In the data rows, 128 means zero.
Some points, one per row:
[126 141 130 125 105 136 101 132 141 119 101 127 186 138 165 104]
[126 139 185 185 173 103 137 123  81  98 163 112 188  46 124 223]
[115 135 110 145 115 137 125 144 127 133 110 141 101 141 131 133]
[104 133 115 108 126 111 147 168 164 161 127 161  99 179 156 112]
[110 122 162 122 130 109 179 124 126 113 186 175 145 146  94 160]
[140 127 157 128 170 128 127 112  92 135 167 114 104 105 113 141]
[118 117 143 120 124 119 111 123 132 126 130 148 197 131 149 120]
[132 136 121 117 114 118 112 139 139 134 131 151 145 128 136 119]
[117 141 114 149 106 138 121 140 128 121 109 125 128 144 133 114]
[156 134  76  88  78 152 109 125 168 135  67 132 110 173 161  68]
[150 136 184 119 120 162 143 106  15 180 149  64  58 174  99 137]
[115 115 119 141 102 108 116 131 146 102 113 149 201 137 153 118]
[162  99 134  96 114 165 139 118  77 170 125 100  38 188 105  92]
[126 112 126 109 162 144 129  92 117 127 126  62 103 111  86 125]
[132 103 170  86 160 131 166 123  73 170 160  71  64 117  79 108]
[145 126 119 148 132 125 130 115 140 109 142 145 142  88 135 133]
[124 123 106 115 122 111 127 148 149 153  99 149 120 144 145 140]
[127 132 139 145 114 128 155 132 110 115 139 155 114 132 124 126]
[168 112 108 131 104 141 140 106 134 147 105 111 101 149 142 132]
[126 119  97  61 158 130 110 164 164 227 120 142  78 154 122 123]
[147 100 103  65 115 143 133 153 153 173 144 161  70 184 104  65]
[103 156  94 124 115 139 125 154 144 139 112 124 115 155 123 124]
[142 118 140 119 135 141 121 112 111 139 120 102 123 120 127 124]
[127 138  77 127 112 140 104 130 173 140  83 124  96 151 148 112]
[126 149 107 154 136 105 116 123 195  43 147 155 181  37 147 158]
[145 103 132  91 124 142 146 135 132 152 132 152  85 178 107  82]
[116 110 140 131 112 114 104 148 148 103 114 138 184 130 159 121]
[134 147 122 135 117 127 121 132 141 112 128 150 131 122 146 119]
[116 142 117 153 122 135 129 127 127 105 121 116 126 117 127 137]
[ 94 137 107 143 122 126 138 143 152 129 113 140 100 138 122 125]
[120 146 183 186 190  89 125 101  69  85 177 112 195  34 129 223]
[120 134 126 135  98  91 134 141 127 135  92 145 168 172 141 132]
[104 170  72 160  53 170  94 131 158  97  85 115 125 169 149  87]
[122 116 135 149 137 115 143 122 113 131 141 148 151 122 112 137]
[130 129 134 110 166 130 119 133 122 149 145 116 124 126 119 138]
[132 102 153 162  99 144 140 114  87 141 116 108 111 151 127 119]
[126 133 128 147 124 117 113 128 125 109 127 150 189 106 146 138]
[ 98 143 112 134 130 114 125 153 143 137 126 146 130 133 123 125]
[173 125 112 118 102 139 137 137 135 151 101 140  85 156 147 137]
[157 128 124 108 102 139 131 134 143 136 112 142 101 160 127 102]
[110 117 194 197 201  88 136  92  64  50 209 130 245   0 117 233]
[103 135 101 104 125 131 139 168 129 165 134 162  88 185 121 125]
[194  17 133  32 151 205 178  90  59 255 135  37   0 231  93  30]
[143  88 162  87 129 129  98 119 122 171 116 115 167 166 137 107]
Here are 14 more points, each followed by its number:
[110 161 116 121 158 106  71 102 166  92 151  97 210  60 147 124] 0
[112 154 119 140 133 102 109 124 150 116 126 119 178 102 152 148] 1
[122 145 143 168 141  88 150 124 109 104 158 144 140  84 103 166] 2
[137 136  91 138  94 130 118 100 165 105  88 114 122 132 164 114] 3
[103 145 127 183  84 130 165 131  75 108 136 153 112 169 104 128] 4
[119 139 124 131 131 128 126 143 135 124 123 133 118 127 123 129] 5
[117 151 143 142 165 105 145 134 116 103 147 135 144  94  94 149] 6
[130 128 134 124 136 114 139 126 126 120 136 134 134 117 119 127] 7
[138 119 125 124 121 111 135 113 144 118 124 139 149 126 136 124] 8
[127 111 139 138 146 118 133 132 135 114 143 152 129 117 113 127] 9
[101 114 143 129 101 111  98 127 120 122  92 117 199 142 152 136] 10
[126 133 132 127 135 121 106 130 127 125 123 129 170 115 134 139] 11
[112 137 116 135 105 134 116 135 134 121 112 134 113 147 123 119] 12
[138 113 133 109 132 150 141 119 104 152 123 109  80 143 109 117] 13
Which two of these numbered points are nearest to each point below by angle, seen from the average point of the first points? Their numbers follow each, nearest first.
[132 109 147 122 165 124 130 123 100 131 151 117 134 103 113 146] > 6 7
[126 124 137 139 135 126 131 127 136 111 140 140 132 113 122 129] > 9 7
[117 133 124 143 118 114 123 135 142 120 110 129 159 123 147 137] > 1 10
[119 139 117 126 133 131 138 143 137 131 120 137 115 130 125 127] > 5 12
[133 119 139 112 113 123 122 148 129 139 113 123 139 165 139 106] > 10 12
[148  51 196  80 157 127 140 100  51 211 174 104 106 170  47 127] > 13 9
[131 110 165 137 116 113 193 125  65 119 126 132  72 147 105 132] > 4 13
[160 117 110 144 105 141 140 116 133 137  96 127  96 140 149 136] > 3 13
Here are 14 other points, each followed by its number:
[117 176 119 146  93 134 105 131 149 110 108 154 193 156 156 108] 0
[118 158 110 148 108 119  99 130 160  99 102 127 171 112 149 121] 1
[105 168 130 163 146  97 112 123 156  72 131 118 191  75 138 154] 2
[120 175 155 129 152 134 176 154 150  44 157 138  86 116  98 144] 3
[127 110 132 122 127 131 128 136 131 124 138 122 105 133 107 123] 4
[142 115 138 127 148 145 122 119  96 134 136  93 106 120 113 124] 5
[ 97 149 130 159 125  98 105 140 136 110 100 146 220 100 157 123] 6
[150 113 136  98 120 150 139 133 111 151 125 110  70 168 113 103] 7
[118 118 121 102 147 117 135 141 146 160 143 158 132 139 126 123] 8
[139 115 120 144  92 122 132 121 171  74 105 149 153  91 166 123] 9
[129 125 128 133 124 147 136 123 110 121 133 115 108 134 119 112] 10
[117 134 124 132 121 113 120 134 144 114 116 129 173 115 130 138] 11
[134 152 139 140 176 100 133 140 137 103 184 207 168  80 105 132] 12
[109 138 121 129 119 120 135 147 126 138 118 148 116 151 126 126] 13
Which two of these numbered points are nearest to each point below by angle, seen from the average point of the first points? Their numbers follow each, nearest first.
[151 102 131  80 128 167 152 127  89 177 114  90  53 193  96 102] > 7 10
[160  85 163  39 127 174 190 105  31 213 152  59   0 230  82  63] > 7 10
[115 143 129 115 147  97 117 134 170 111 125 129 202  80 156 135] > 11 2
[111 144 104 146 108 132  97 128 156  91 111 118 155 112 141 123] > 1 11
[149 119 117 143 118 129 140 123 126 121 119 124 107 133 144 148] > 9 3
[107 144 134 149 124 112 128 138 132 114 121 148 171 125 144 144] > 6 11
[174 142 100 142 108 156 135 126 134 121 104  98  65 122 160 163] > 10 7
[137  95 159  80 119 151 165 111  54 180 142  72  39 211  84 100] > 7 10
